In the rows, 128 means zero.
runs of hidden systems:
seq 1, visit (10 x 20):
[[182  86  92 104 147 113 110 142  98 142 146 118 128 126 179 181 147 155
   86 129]
 [137  77 132 152 165  98 158 130  57 132 107  98  97  80 144 147 143 128
  104 157]
 [106 111  92 138 140 119 190  94 119  85 140 110 148  82 122 178 148 149
   78 140]
 [146 108 116 181 114 115 217 129 100 132 149 176 142 107 127 145 114 128
  110  93]
 [104 110  94 122 102 104 151 109 124 137  88 153 107  96  91 157  84 154
  112  59]
 [139  84  83 112 123 160 125 109 122 168 102 184 159 127 120 198 109 121
  147 106]
 [132 134 122 118 182 128 133 107  82 155  82 156 137  84  93 146 104 104
  181 135]
 [143 197  87  99 151 157 143 103 140  95 106 144 129 102  94 186 145 100
  145 139]
 [158 192 138 198 110 153 142 119 121 136 113 168 110 120 112 149 133  65
  140 126]
 [ 73 183 114 169  79 160 103 112 156 118  67 132 117 111 101 113 122 118
  135 109]]
seq 2, sef (10 x 20):
[[130 145 159 133 107 124 123 103 131 200 175 186 146 117 120 131  62 106
  117 125]
 [149 174  80  63 124 142  89 162 102 150 104 157 147  95 107 146 101 144
  154 147]
 [161  78 123 106 105 160 134 147 120 117  99 138 120 164  86 189 153  90
  155 158]
 [134 119 144 186 170 112 106  91  99  92 106  88 167 120  90 137 165 107
  140 145]
 [110 166 102 162 151 155 180 121 162  64 124 116 129 128 161 109 177 135
  131 108]
 [ 98 144 175 164 119 131 137  93 178 152 132 143  73 152 145 100 104  98
  124  79]
 [ 77 154 117 111 108 147  67 120 147 179 132 145 161 107 160  94  86 159
  119 135]
 [139  96 121  79 108 162 152 189 106 167 130 183 140 141 134 112 104 131
  175 155]
 [149 115 167  88 127 100 101 135 105 114 131 106 139 143  43 132 117 106
  153 171]
 [180 153 106 147 131 137 107 150 124  72 148  97 172 152 134 146 192 127
  118 157]]
seq 3, Vubor (10 x 20):
[[147 154 111 105 173  88  78  99 145 145 128 129 128 129 142 122  97 157
  129  50]
 [138  73  97 100 171 161 142 140 116 120  88 113  96 134 179 165 175 129
  144 143]
 [ 92 119 180 149 146 147 120  60 144 147 149 123 147 122 109 147 124  79
  125 185]
 [109 218 105 170 135 142 147 135 128 122 128 146 134  80 166  88 124 139
  121 119]
 [148 112 135 146  69 142 165 187  98 129  86 149  73 135  99 134 130  97
  145 140]
 [110 126 130 119  68 117  55 104 159 153 128 136 158 148  78 143  85 137
  109 102]
 [158 123  75 107 166 134 112 160 121 120 123 147 187 143 165 108 142 174
  167  88]
 [124  84 166  85 166 142 157 117 150  94 122 104  97 172 101 132 153  97
  169 154]
 [127 187 150 127 141 137 106  76 180 143 187 129 120 130 165 142 122 105
   85 136]
 [138 132 134 172 141 132 140 175  80 160 107 132  86 104 200  82 137 128
  132 136]]
seq 4, zafes (10 x 20):
[[ 97  58 128 121  98 142 170 106 127 160 168 151 160 115 136 165 106 138
   89 159]
 [136 123 109  89 170  94 161 150  96 138 140 156 162 102 125  87  88 176
  160  92]
 [166 143 105  50 117 129 152 152 150  87 123 128  82 153  90 173 136 122
  133 119]
 [185 139 138 148 168  97  87  83 100 137 143 117 143 116 102 191 132  94
  108 135]
 [109 178  77 169 143 141 112 129 112  86  73 100 136  83 145 120 164 149
  123 124]
 [ 97 105 147 181 101 169 206 110 136 114 122 145 111 125 118 148 147  84
  122 158]
 [ 76 137 153 143 135  99 143  75 143 156 156 149 152 102 110  94  67 144
  117  91]
 [125 153  78  74  96 167 128 156 158 152 104 183 115 134 140 138  98 145
  149  89]
 [153  69 151  96 136 122  99 118 106 152  96 136 121 150  71 170 112  93
  166 138]
 [125 166 105 106 152 129  66 112 139  89 134  96 201 128 101 123 147 150
  142 148]]
seq 5, zafes (10 x 20):
[[103 120 119 116 146 171 139  85 149 174 165 180 193 119 152 149 103 122
  138 143]
 [117 152 136  86 161 126 136 152 115 138  86 148 104 118 106  76  97 129
  202 112]
 [133 153 142  75  79 147  94 123 165 114 138 123 114 159  67 170 124  95
  121 168]
 [173 160 137 186 136 118  61 126  94 156 133 143 185 127 120 120 125 110
  142 129]
 [ 99 135 113 168  91 152 114 160 146  76  70  97 114 152 126  89 170 140
  145 108]
 [113  75 177 173 107 155 150  92 166 140 174 137 146 175 143 138 140  92
  113 143]
 [ 97 135 141 125 165 111 103 121 141 161 141 131 136 128 180  54  94 166
  141  86]
 [126 113 123  58  96 170 128 176 153 143 117 137  67 158 158 136 131 123
  138 155]
 [155  88 175 109 143  92  85 128  84 163 159 111 145 129 103 132 107 115
  122 181]
 [144 180  91 118 116 116 100 185 112  84 136 101 161 119 140  90 151 177
  119 141]]
seq 6, vip (10 x 20):
[[112 136 158 133 102  75 130 120 117 103 139  71  71 100 103 128 122 136
   59 144]
 [131 106  83 152  88 138 106 144 109 133 133 111 146 108 178 166 151 161
   59 151]
 [112  56 120 171 117  90 163 141  67 117  98 115 147  99 103 120 125 160
  119 115]
 [121 116  89 102 143 112 202 101 139  87 165 129 152 102 124 171 129 162
   87 113]
 [198 124 120 167 160  95 158 128  79 155 152 158 124 107 156 160 121 119
  107  97]
 [121 144 101 112 155  99 132  99 112 119  73 110  61  76 113 169 116 132
  105  94]
 [133 109  84 140 145 180 137 102 113 145  99 151 137 102 158 207 152 105
  123 156]
 [112 141 129 187 148 125 157  97  92 127  88 155 159  86  73 131 114 102
  163 119]
 [134 190  86 122 109 162 173 111 174  95 126 170 132 127 103 168 130 113
  131  92]
 [177 123 134 159 118 137 103 116 134 173 116 183 125 164 118 161 107  87
  155  72]]
seq 7, Vubor (10 x 20):
[[148 159 111 116 189 167 137 142 124 101 101 140 153 138 135 112 163 110
  205 141]
 [127 168 167 130 123 161 126 104 180 109 121 124  73 163 107 141 146  63
  146 143]
 [138 171 132 175 101 156  82 127 155 178 134 158 110 143 189 118 120 109
  112 102]
 [ 91  82 128 152  95 165 117 175 115 156  77 141 119 144 164  77 130 141
  163 132]
 [ 86 113 137  97  71 167 128 136 169 120 155 143 183 163  95 112 118 134
  143 166]
 [164 181 144  94 142 113 129 164 143 124 186 152 159 156 131  72 108 139
  158 115]
 [156 124 150  75 128 110 114 176 140 108 128  91  46 168 147 105 145 132
  127 126]
 [139  88 155 134 105 126  69 118 141 150 170  93 128 161 166 147 145 126
   74 163]
 [ 98 105 142 180 152 113 130 132 107 121 152  98 175 119 178  61 144 166
  117 139]
 [103 109 138 139 100 126 221 153 130  73 153 112 119 126 114 105 149 141
  108 153]]
seq 8, vufi (10 x 20):
[[126 124 118 128 105 125  87 120 104 171  56 147  83 106  93 165  93 107
  138 104]
 [109 112  94 128 100 168 109  97 135 121 120 144 201 121  86 189 135 120
  128 164]
 [125 141 134 172 180 127 155 115  91 130 120 158 190 104 107  92 120 121
  187 123]
 [105 169 115 114 147 146 152  94 185  84  91 133  98 144 101 129 135 114
  162  73]
 [150 163 133 178 128 168  75  97 166 155 138 145 135 160 173 148 150  87
  123 116]
 [ 73 129 125 123 123 151  59 134 122 171  74 125 129 108 148  86 105 145
  153 140]
 [100 122 128 103  82 186 144 161 162 108 136 148 170 166 105 107 138 125
  165 173]
 [144 155 181 152 135  94 115 131 137 128 177 137 166 161 103  59 105 123
  154 104]
 [144 157  87  92 125 113  91 154 164  93 108 111 110 160 139 110 134 173
  133  58]
 [159  62 141 152 119 149  87 147 135 134 127 107 125 192 173 134 175 118
  128 134]]
seq 9, Kad (10 x 20):
[[132  94 115  80 104 172  93 133 142 125  95 113 104 153 115 193 155 103
  130 175]
 [133 144 164 188 140 138 106 113 112 107 139 111 184 136  98 107 158  92
  151 180]
 [110 189 128 133 138 117 165 138 164  64 132 102  96 132 130  74 145 145
  126  96]
 [143  98 134 156  90 129 121 130 169 159 154 154 108 180 174 130 117 134
  101  62]
 [ 73  91 124 138 123 125  85 123  95 186  89 130 139  86 149 103  89 159
  125 135]
 [112 104  98  56 128 175 166 165 125 112 122 145 154 127 125 136 139 143
  165 182]
 [188 129 186 113 149  97 120 142 112 124 189 119 146 165  94 112 128 101
  144 160]
 [151 206 100 126 145  92  80 129 129  97 131  88 116 103 144 122 140 155
   88 106]
 [153  96  97 181  95 152 144 155 119 125  92 131  84 142 178 161 169 124
  102 101]
 [ 59  65 169 166  93 125 133  96 121 142 123 104 131 112 110 123 117 125
   94 168]]
seq 10, vufi (10 x 20):
[[118 135 162 156 197 132 164  78 147 152 148 154 124 132 164 100 115 103
  156  94]
 [107 184 115  69 144 160  98 106 181 145 110 136  72 124 159 142 113 117
  131 116]
 [152 152 143 123  96 174  66 154 122 172 126 147 127 145 138 142 130  85
  141 193]
 [ 95 146 142 125  92 115  81 150 103 123 104 112 164 111  64  82 105 142
  149 164]
 [143 144 102 150  91 132 161 166 140  66 135 140 183 159  89 107 151 148
  149 101]
 [146  98 151 189 145  94 123 108 145 119 131 123 128 173 135  99 133 132
  134  42]
 [ 97  96  93 103 151 143  97 103 174 127 117 105 121 144 197 137 143 170
  105  87]
 [125  82 153 106 155 171 133 146 124 166 146 133 116 147 199 115 144 113
  148 187]
 [ 91 153 178  68 130 113 130 135 134 129 158 102 100 115 105  82  99 127
  127 187]
 [181 199 120 109  83 117 136 189 125 101 168 135 120 135 114 119 131 128
  110 144]]
seq 11, mopa (10 x 20):
[[133 102  95  99 168 167 134 140 139 140 123 128 104 136 224 142 161 143
  126 133]
 [ 97  96 176 131 145 131 120  96  99 163 110 105  87  95 125 145 121  89
  119 198]
 [114 191  99 129  87 138 146 149 103 116 146 138 163  67 108 134 118 140
   96 186]
 [165 133 141 180  81 118 185 176 105 118 120 161  92 143 107 114 126 106
  136  96]
 [120 103 116 117  92  87  83 112 147 113 100 114 131 149  68 141 102 158
  114  62]
 [148  79  84 121 169 144 135 122 135 123 142 150 203 155 162 143 148 160
  152  95]
 [104 110 169 100 211 127 160  80 143 121 127 109  90 128 136 117 131 102
  159 135]
 [133 192 118  95 129 145 102  98 153 131 162 114 113 102 148 178 134 111
   75 176]
 [155 163 129 195 118 139 127 160  75 170 104 156  97  93 170 116 127 103
  124 140]
 [ 82 121 114 122  57 142 116 155 125 117  59 121  97 119  75 121 114 135
  136 131]]
seq 12, sef (10 x 20):
[[ 83 169  99 101  97 168 106 157 181  99 107 117 119 144 157  83 140 162
  137 117]
 [124  67 181 149  98 141 118 142 141 177 145 155 124 187 143  93 109 109
  152 120]
 [109 136 136  86 154 100  82 145 105 127 138 102 177 115 113  68 107 171
  151 154]
 [172 115 132  81 112 145 168 188 141  98 175 131 121 179 145 124 156 128
  135 157]
 [167 122 183 147 141  70  74 130 104 127 129  79  83 148 108 112 132 109
  114 127]
 [111 124  87 131 111 132 108 156 130  91 128  80 136 119 183 118 169 184
   77 141]
 [132  62 160 162 120  99 193 150 109 143 139 137  81 143 155 101 117 133
  116  92]
 [ 94 140 135  97 123  70 111 101 131 125 162 100 140  91 101 113  81 173
   75 118]
 [185 128  89 104 108 133 158 165 120 149 178 171 138 130 173 166 122 146
   94 120]
 [158 105 133  95 144  80 106 125  87 147  87 117  68 107  90 166 100 120
  123 106]]
seq 13, visit (10 x 20):
[[180 138 131 141 135  72 137 149 109  66 147  78 103 138 116 129 160 143
   90 109]
 [140  80 120 190 112 113 133 122 131 106 123  95 102 149 171 149 168 141
   74  86]
 [ 71  49 129 166 142 126 159 104 122 145 113 120 123 113 180 111 127 159
  107 107]
 [ 85  81 116  73 152 130 194 108 135 144 161 151 145 103 149 131  95 163
  119 130]
 [168 131 122  74 140  95 166 136  99 162 176 170 130  99 113 156  75 136
  112 125]
 [180 146  90 108 113  93 102 148  75 139 105 135 111  89  97 186 108 137
   99 120]
 [153  97  95 168 118 139 117 129  80 114  70 119 136 107 102 196 162 108
  123 146]
 [100 109 122 191 161 138 173  83 111  90  89 124 158 103  97 142 156 110
  150 124]
 [108 156 107 148 148 149 204  93 168  98 126 168 140 125 122 128 126 122
  148  73]
 [125 160 129 127 107 144 150 110 163 171 125 192  89 132 133 136  80 107
  137  69]]
seq 14, mopa (10 x 20):
[[113 162 150 207 149 114 119 105 145  90 138  91 142 134 153  80 161 132
  115 107]
 [ 69 124 127 155  90 162 127 112 191 132 127 123 103 148 186 108 134 140
   95 104]
 [ 93  82 156 133  96 148 117 114 137 208 151 168 141 132 157 122  79 124
  117 141]
 [114 134 134  57 125 124 144 165 106 165 151 162 142 103 116  91  72 152
  153 160]
 [196 132 144  69 119 106 145 191 105 112 159 127 101 154 101 132 130 117
  137 157]
 [179 130 136 145 143  66  82 147  88  92 126  71 121 132 105 122 151 142
  107 121]
 [110 101  92 170 135 129 131 137 127  71 103  79 141 131 167 116 185 170
  102 113]
 [ 72  62 154 182 127 142 171  73 151 124 134 112 123 132 149 136 144 120
   97 130]
 [ 74 140 129 121 119 126 164  80 150 160 170 157 147  84 136 134  76 143
   86 127]
 [156 142 116  89 117 131 177 156 115 177 149 191  89 109 152 142  81 126
  125 112]]
seq 15, Kad (10 x 20):
[[118 119 175 110 116  93  96  97 166 137 159  89  61 151 134 132 111 121
   73 114]
 [115 152  76 175 113 166  96 122 120 160 118 160 184  96 179 141 128 145
  111 125]
 [107  87 147 119 114 136 191 175  90 127  89 135  78 115 111  98 124 120
  160 156]
 [126 126 146  77  96 121 107 105 173 115 191 122 171 161  82 150 110 132
  102 151]
 [176 170 104 169 173  99 118 145  81 128 125 145 172 105 138  99 128 145
  152  89]
 [128 100 118  83 130 118 140 138 139 105  90  92  31 135 138 157 141 135
  106 108]
 [126  91 137 173 110 159  92  84 139 155 153 135 179 146 143 176 143 102
   99 160]
 [ 87 166 137 157 161 127 176 135  92 113 106 125 132  70 123  70 125 133
  153 156]
 [144 136 129  71  93 139 177 143 184 109 171 149  91 171 123 144 119 125
  114 109]
 [158 127 145 172 119  93  64 114  99 188 142 150 161 126 120 126  87 124
  116  99]]
seq 16, vip (10 x 20):
[[138 108 117 197 100 105 106 138 123  93 146  92 168 146 151 113 163 162
   81 109]
 [104  66 118 159 117  98 172 138 130 103 125 107 113 138 158 100 136 178
   98  72]
 [109  67 126 109 148 110 183 107 127 155 168 138 120 111 177 141 107 160
   85 111]
 [138 130 122 109 164  92 161 136  66 167 144 144 111  61 151 131  91 146
  106 145]
 [150 149 106  96 129 117 155 141  80 118 110 119  84  68 103 184 129 116
   99 173]
 [159 133 105 167 119 127 108 104  91 113 110 118 150  99  92 207 153 100
   98 159]
 [130 142  81 197 127 126 130 107 114  81  80 124 165 110  97 151 157 136
  127  84]
 [128 101  95 168 128 148 186 100 161 102 110 158 133 151 132 159 147 125
  135  53]
 [124 114 128 138 163 125 152  77 148 172 132 182 128 128 145 141  88 122
  142  56]
 [124 165 109  76 163 146 140 125 129 172 102 175  91  97 148 131  88 121
  163 106]]

runs to name:
seq 17 (2 x 20):
[[134 153 119 182 114 130  89 107 141 105 168 100 189 132 151 136 161 138
   80 147]
 [122 106 123 197  97 106 151 170 110 103 100 117 110 139 145  75 142 157
  121  74]]
 : vip
seq 18 (2 x 20):
[[105  92  98 168  99 147 133  76 124 149 102 151 147 100 110 206 120 113
   93 119]
 [107 141 101 136 147 140 183 101 113 145 107 188 161  82 100 139  91 126
  163 100]]
 : mopa
seq 19 (2 x 20):
[[ 83 121 105 124 144  83 148 110 118  76 106  90 143  92  92 104 120 184
  112  92]
 [147  86 101 131 128 150 191 113 161 103 159 143 127 156 162 183 161 128
   99 105]]
 : mopa
seq 20 (2 x 20):
[[159 182 166 106 197 104 119 120 101 144 167 118 118  99 138 108 116 106
  136 170]
 [148 193 109 118 105 137 108 177 121 104 110  96  64 113 158 127 158 127
   99 158]]
 : mopa
seq 21 (2 x 20):
[[145 153 189 154 128 119 168 103 134 103 160 123 102 141  75 140 137  63
  126 162]
 [141 215 104 153 101 100  86 122 146 116 141 125 133 110 126 122 113 150
   85  81]]
 : mopa
seq 22 (2 x 20):
[[117 114 146 138 152 101 149 119 121 168 195 149 168 115 177  84  92 162
  106 116]
 [133 121 101  49 112 102 150 183 108 132 132 128  87 106 138 119  98 176
  108 124]]
 : visit
seq 23 (2 x 20):
[[151 185  86  87 121 123 150 147 119  76 121 106  93  92 109 171 150 133
   95 152]
 [181 113 143 201  92 116 144 119 118 118 143 136 123 151 105 178 150  89
   92 113]]
 : Kad
seq 24 (2 x 20):
[[146 188 118 118  85 119 116 151 129 146 107 177 119 124  74 119  78 121
  153  83]
 [162 120  86  74 109 139  70 160 137 137  82 141 112 160 117 157 123 142
  156  87]]
 : Vubor
seq 25 (2 x 20):
[[181 105 137 143 140 148 156 139 137  83 116 118  99 182 116 163 185  82
  151 129]
 [ 97 140 158 184 151  97  83  71 130 125 134  74 122 103 143 113 135 128
   80 131]]
 : vufi
seq 26 (2 x 20):
[[114 158 100 107 102 193 178 168 158 107 148 158 148 140 161 113 151 133
  144 164]
 [150 146 198 117 106 114 127 156 125 158 161 152 101 159  93  85  92  88
  156 148]]
 : Vubor
seq 27 (2 x 20):
[[106  94  94 107 106 138 157 153  76 121 110 137 175  81  89 149 120 152
  130 181]
 [148 175 130 106 138  96 129 111 114  93 143 129 173 109  35 139 109 122
  141 136]]
 : Vubor
seq 28 (2 x 20):
[[ 89 128 136 105 125 109 113 130 139 114 154  68 100 108 174 102 135 169
   66 159]
 [145 102 146 152  93 112 171 173  95 163 167 145  96 120 180 106 112 141
   86 138]]
 : sef
seq 29 (2 x 20):
[[ 70 161 138 137 109 126 133  73 131 150 126 147 147  74  76 137  77 118
  111 141]
 [155 181  78 128 115 161 155 144 125 137 121 201 167 110 112 153 110 120
  158 103]]
 : vufi
seq 30 (2 x 20):
[[120  97 125 150 115  98  87 125  82 174  82 113  80  88 142 147 103 138
   90 115]
 [ 94  77  88 100  91 164 168 131 119 120 123 140 159 103 115 180 132 143
  108 175]]
 : vufi
seq 31 (2 x 20):
[[ 59 129 166 170 152 129 142  56 165 127 142 106 122 113 149 104 125 120
  105 126]
 [103 164 117 161  90 162 163 159 127 165 142 173 120 100 187  92 110 136
  112 135]]
 : vip
seq 32 (2 x 20):
[[152 128 115 122 125  81 170  98 127 129 180 155 147 109 102 166  89 147
   81  82]
 [189 141  79 104 154 100 118 147  92 146 112 145 101 103 154 167 116 150
  112  78]]
 : vip
seq 33 (2 x 20):
[[131 140  88  60 140 130 109 107 160 126 162 154 199 135 107 151 101 164
  134 105]
 [197 115 128  85 183 143 127 129 122 152 137 157 113 158 146 175 136  91
  166 127]]
 : sef
seq 34 (2 x 20):
[[133 156 126 121 177 114 135  69 153 108 192 129 201 123 121 140 124 134
  116 122]
 [167 166 121 137 185 111 165 133 106 140 118 148  70 104 170 123 123 118
  140  84]]
 : Kad
seq 35 (2 x 20):
[[188 187 149 146 101 119 128 180 103 135 125 160  98 142  97 107 116  90
  157 122]
 [122 149 114 121  67 106  64 131 152 104  91  98 101 143  77 142 120 141
   99  94]]
 : Kad
seq 36 (2 x 20):
[[144 144 129 167  65  90  98 159 124 106 153  95 126 134 127 115 134 157
   61 117]
 [157  73 104 189  98 126 148 156 109 135 135 139 135 148 183 136 152 151
   93  90]]
 : zafes
seq 37 (2 x 20):
[[154 134  96 175  59 120 155 162 128  76 118 128 132 142  96 150 153 138
   97  95]
 [150  69 142 148 113  87 131 109 132 140 137 151 145 165  90 141  97 136
  131  49]]
 : Vubor
seq 38 (2 x 20):
[[124 124 119 115 107 134 135 131 154 156 158 126  74 126 207 145 124 145
   62 119]
 [108  74 139 136 120 110 109 143  65 189 100 130 111  84 141 122  92 141
  112 153]]
 : vip
